One hidden turn or mirror swaps the rows below in pairs. Which row is each named row swapped with?
q_218: [-0.63 -0.17 -2.17 -0.10 -1.05 -2.41 -0.72 -0.13  0.48 -0.44  1.15 -3.81
  3.54 -1.54  0.24  0.99 -0.92 -1.68  2.99 -0.91  0.50]
q_969: [-1.40 -1.78  1.14 -0.19 -2.68  0.93  2.02 -0.02  1.72  0.76  1.42 -0.73
  0.45 -1.30 -2.16 -0.53  1.97  2.10 -1.65 -0.26 -0.24]
q_795: [-1.79  0.03  1.36 -0.39 -1.31  0.52  0.14 -1.30  1.94  1.79  0.16  1.79
  0.19 -2.52  3.05  0.60  3.34 -0.19 -2.05 -0.91 -1.26]
q_238: [-0.76  0.40 -2.68 -1.15  1.93  0.00 -0.75 -0.05  2.26  1.64  0.28 -1.49
  1.53  1.84  2.56 -2.98  1.48 -0.28  0.79 -1.68  0.02]
q_137: [-0.83 -1.02 -2.54 -1.44 -1.40 -3.12  3.14  1.20  0.26 -0.78  2.35 -0.55
  2.43  0.49 -1.05 -1.11  4.61 -0.90  1.37 -0.11  1.31]
q_562: [-1.22 -0.90 -2.12 -0.44 -1.22 -1.89  3.25  0.86  1.40 -0.19  1.93 -1.51
  1.32 -0.59 -1.81 -1.62  4.24  1.18  0.55  0.08  1.21]
q_779: [ 1.39 -2.73  1.98 -0.08 -2.95  1.41 -1.45  0.87 -2.24  0.37  1.57 -0.21
  0.92 -1.22 -0.28  0.20  1.62  2.03  0.54 -1.34  0.38]
q_809: [ 2.81  0.23 -1.53 -0.27  1.28 -1.53 -1.46  1.60  1.14  1.04 -1.55 -0.45
 -0.57 -1.52  0.50 -2.08  3.07  2.15  1.75 -1.12  1.53]
q_190: [ 1.63 -1.04  2.36 -1.23 -2.24 -3.95  0.22  2.40 -0.57  1.19  1.97  0.37
  0.68 -2.48  1.54 -1.77  2.66 -0.49  2.00 -2.14 -2.01]
q_273: [ 1.93 -0.48  2.27 -0.84 -2.30 -2.34  0.35  2.71 -0.32  0.45  1.46  0.45
 -0.14 -2.54  1.59 -2.45  2.68 -0.54  2.23 -2.18 -2.60]
q_963: [-1.82  0.27  1.75  0.27 -0.21  1.14  0.58 -0.33  2.14  2.29  0.68  1.60
 -0.21 -2.19  2.76  0.96  3.54  0.47 -1.29 -0.97 -1.48]
q_983: [-0.27  2.36  0.34 -2.03  2.44 -0.33  0.24 -0.81 -2.80  0.54  0.89  1.75
  0.37 -0.71  2.60  2.18  2.47 -0.71  0.38 -1.81 -2.59]
q_878: [ 1.04 -0.08 -1.86  0.37  0.60 -1.29 -0.22  0.30 -0.18 -0.86 -0.29 -3.92
  1.51 -1.54 -0.59  0.77  1.88  0.81  1.40  0.90  2.62]
q_121: [ 1.67 -0.12 -2.35 -0.37  0.51 -1.84 -0.28 -0.13 -0.31 -0.60  0.61 -3.52
  1.94 -1.83  0.05  1.67  1.72  0.36  2.72  1.08  1.78]
q_475: [-3.86 -0.73 -0.15 -0.34  1.50 -3.09 -0.71  0.08 -1.30  2.54  1.43  0.65
  2.56 -1.11 -2.15  2.27  1.21 -1.24  0.65 -1.71 -1.73]
q_144: [-0.29 -0.44 -2.29  0.24 -0.88 -2.17  0.19 -1.47  0.22 -0.56  0.96 -3.55
  3.33 -1.02  0.77  1.75 -0.60 -1.42  3.10 -0.77  0.66]
q_929: [-2.77  0.85 -1.55 -2.27  2.78  0.62  0.02 -2.41  1.69  1.53  1.04 -0.60
  2.12  0.17  0.14 -1.33 -0.70 -2.06  1.77 -1.79 -0.41]
q_350: [ 0.18  0.19 -0.16 -0.17 -0.66  0.90 -0.78 -0.48  0.19  4.30 -0.41  2.25
 -0.16 -1.74  2.05  1.60  1.10  0.22 -0.16 -4.85  0.55]
q_16: [-2.58 -0.02  1.84 -1.98 -2.10 -0.26  1.67  0.95 -1.48 -0.31  2.82  3.97
  1.76 -1.43  0.56 -1.60  2.23 -0.32  0.07 -2.21 -0.64]
q_978: [-1.13 -1.21  1.05  0.45 -2.08  0.45  2.20 -0.08  1.47  0.84  1.02 -0.75
  0.68 -0.86 -1.90 -1.27  2.83  2.59 -1.86 -0.93 -0.46]
q_834: [ 0.21  0.07 -0.13 -2.34  1.91  0.78  0.47  2.31 -1.68  2.64  0.19  2.00
  0.07 -0.51  1.47  0.81  1.25 -2.52  4.69 -1.90 -0.76]
q_342: [-2.73  0.27 -1.18 -2.12  1.79  0.50  0.21 -2.47  1.84  1.46  1.24 -0.54
  2.67  0.94 -0.66 -1.39 -0.33 -2.35  1.84 -1.65 -0.33]
q_434: [-4.09  0.09 -2.04 -0.41  1.74 -2.12 -0.26 -1.22 -0.23  2.12 -0.44  0.03
  2.71 -0.25 -2.47  1.95  0.97 -1.25  0.51 -1.69 -0.01]
q_497: [-1.03 -0.72 -1.37 -1.04 -2.20  0.45  3.47 -0.59 -0.04 -1.67 -1.45  1.59
  1.33 -2.31 -1.56  2.11  1.22 -1.11  0.14 -2.87  0.34]
q_213: [-1.30  3.67 -1.91 -1.32  1.63 -3.72 -0.39  1.30  1.11 -1.05  1.69  0.01
  1.89 -1.60  0.79 -1.94  2.16 -1.30  2.92 -1.36  0.05]
q_171: [-0.67  2.52  1.02 -1.79  1.87  0.07 -0.42 -0.42 -1.88  2.31  0.67  2.44
 -0.33 -1.28  2.58  2.12  2.77  0.14 -0.27 -2.84 -1.72]
q_917: [ 1.00 -1.53 -0.01 -0.96 -2.62 -0.08  0.21  0.89 -4.39  0.32  0.89  1.84
  1.61 -1.14  2.54  2.58  1.83  0.55  0.80 -2.30  0.30]
q_659: [ 3.04  0.40 -0.82  0.07  0.91 -0.74 -0.23  1.43  1.85  1.01 -1.27 -0.46
 -0.72 -1.49  0.46 -2.61  3.17  1.30  1.69 -1.37  1.61]
q_731: [-0.88  1.19 -3.54 -1.07  1.29  0.04 -0.12 -0.34  1.85  1.72  0.46 -1.34
  1.58  0.86  2.75 -3.62  1.31  0.68  0.49 -1.78 -0.17]
q_28: [ 0.73  1.86 -2.20 -0.31 -0.20 -2.73 -0.90  1.33 -0.93 -1.03 -1.71 -0.35
  1.73 -1.95 -0.18 -1.06 -0.32  0.79  1.96 -4.94 -1.19]
q_980: [-1.28 -0.37  2.03 -0.87 -1.30 -4.31 -0.56  1.49 -1.94  1.59  2.35 -0.14
  1.51 -2.25  0.04  0.35  0.42 -0.89  1.81 -1.98 -3.51]
q_882: [-4.20  0.12 -0.34 -0.26  1.31 -2.09  0.39  0.27 -1.21  2.92  1.53 -0.58
  3.23 -0.41 -2.28  1.75  1.31 -1.41  0.46 -1.62 -1.63]
q_808: [-2.71  0.20  2.08 -2.04 -1.53 -1.06  2.61  1.03 -1.45  0.08  2.54  3.77
  2.25 -2.05  0.52 -0.84  2.32 -0.47 -0.33 -1.70 -0.46]
q_449: [-2.25 -0.23 -0.75 -2.78  1.76  0.45 -1.29 -2.08  0.80  0.49  1.77 -0.39
  3.19  0.38 -0.73 -0.80 -0.21 -3.33  1.29 -3.06 -0.81]
q_867: [ 0.26  0.03 -1.53  0.02 -0.61 -2.52  0.78 -1.34 -3.89  1.17 -0.42  0.55
  2.40 -1.50  3.20  2.81  2.14  1.72  1.14 -2.76 -0.11]
q_118: [-1.79 -0.38  2.19 -0.46 -0.46  0.33  0.29 -0.56  1.04  2.10  0.58  1.26
  0.39 -1.20  3.18  0.80  3.32 -0.04 -2.81 -0.94 -1.48]
q_995: [ 1.23  1.73 -1.60 -0.30 -0.20 -2.36 -0.42  1.03 -1.12 -0.37 -1.69 -0.54
  1.48 -1.72 -0.21 -0.99 -0.84  1.20  1.81 -5.07 -2.28]
q_96: [-0.37 -0.78 -1.89 -0.74 -2.84  0.40  0.44 -0.86  1.19  1.04  1.85 -1.94
  2.02 -1.24  1.01  0.81 -1.56 -2.84  2.50 -2.97  0.65]
q_793: [ 1.44 -1.74 -0.17 -0.56 -2.18 -0.35 -0.27  0.53 -4.10  0.95  1.46  0.73
  1.85 -1.51  2.48  2.59  1.43  0.59  0.34 -3.61  0.61]
q_898: [-0.99  3.21 -1.73 -1.08  0.94 -3.19 -0.78  1.87  1.36 -0.70  1.68  0.55
  2.29 -0.87  0.76 -2.30  1.90 -1.38  3.97 -1.75  0.07]
q_486: [-1.10  0.52 -2.63 -0.04  2.15  0.18  0.05 -0.25  2.02  2.49  0.59 -0.64
  1.71  1.22  1.59 -4.20  1.28  0.50  0.72 -1.77  0.60]
q_853: [ 3.39 -0.83 -0.15 -0.72 -0.75 -1.39 -0.66  2.80  1.11  1.09 -0.49 -0.32
 -0.93 -2.56  0.68 -2.53  3.01  1.51  1.80 -2.10  0.73]
q_873: [ 1.67 -2.89  1.16 -0.67 -3.03  0.81 -1.31  0.60 -2.67  1.02  2.63  0.10
  1.73 -1.49 -0.35  0.70  0.93  1.33  0.39 -1.90 -0.16]
q_281: [ 0.30 -2.34  2.36 -0.87 -2.90  1.70 -0.18 -0.01  0.00  0.44  1.78  0.22
  0.41 -1.64 -0.90 -0.68  1.69  3.15  0.17 -0.80 -0.95]
q_244: [-1.53 -0.69 -2.50 -0.84 -0.69 -3.05  2.59  0.69  0.35 -1.09  1.31 -0.93
  2.75 -0.16 -1.50 -1.79  4.79 -0.87  0.16 -0.72  1.51]
q_776: [-0.24  0.27  0.19 -2.55  0.90  1.52  0.40  2.19 -1.78  2.87 -0.21  1.53
 -0.60 -0.95  1.52  1.16 -0.44 -0.83  3.23 -2.98 -1.93]
q_935: [-2.34  1.18 -2.45 -0.29  0.52 -0.18  2.21 -2.58  1.68  2.88 -0.78 -1.54
  2.06  0.26  0.87  0.70 -0.50  1.24  1.74 -1.21 -0.03]
q_936: [-0.56 -0.31 -1.13 -2.94  2.00  0.77  1.03  2.49 -1.62  1.87  1.07  1.66
 -0.01 -0.18  1.18  1.09  0.16 -1.93  4.54 -1.68 -0.88]
q_326: [-1.31 -0.56 -0.56 -1.15 -2.77  0.54  3.58 -0.25 -0.33 -2.05 -0.99  1.97
  1.36 -2.28 -0.99  1.62  0.66 -0.70  0.05 -2.60 -0.32]
q_286: [ 1.99  0.81 -2.42 -0.12  1.56 -1.81 -0.73  0.56  0.83 -0.03 -0.18 -2.35
 -0.10 -1.75 -0.51 -0.93  2.48  0.98  0.68  0.06  3.13]
q_105: [-1.44  1.81  0.77 -1.70  1.85  0.42 -0.85 -0.58 -1.73  2.34  1.31  2.70
 -0.28 -1.10  2.08  2.08  2.75  0.06 -0.70 -2.95 -2.00]
q_495: [-0.95 -1.16 -3.08 -2.78  0.49 -1.73  2.16  1.53 -1.27 -0.51  1.80  1.00
  1.53  0.39 -0.28  0.71  3.46 -2.59  3.29 -1.39  1.81]
q_381: [ 2.51 -0.98  1.43 -0.07 -1.82 -2.35 -0.65  2.30  0.10  1.45  0.73  0.63
 -0.94 -2.88  0.98 -2.79  3.16  0.90  1.71 -2.03 -0.69]
q_766: [-1.08 -1.38 -0.73  0.25 -2.36 -1.31  2.54  0.26  1.42  0.00  0.94 -1.19
  1.21 -0.78 -2.44 -1.12  3.11  2.30 -0.93  0.44  0.06]

q_281 pairs with q_286
q_776 pairs with q_434
q_659 pairs with q_978
q_144 pairs with q_793
q_449 pairs with q_983
q_935 pairs with q_350
q_878 pairs with q_779
q_475 pairs with q_936
q_121 pairs with q_873
q_218 pairs with q_917
q_342 pairs with q_171
q_495 pairs with q_980
q_497 pairs with q_995

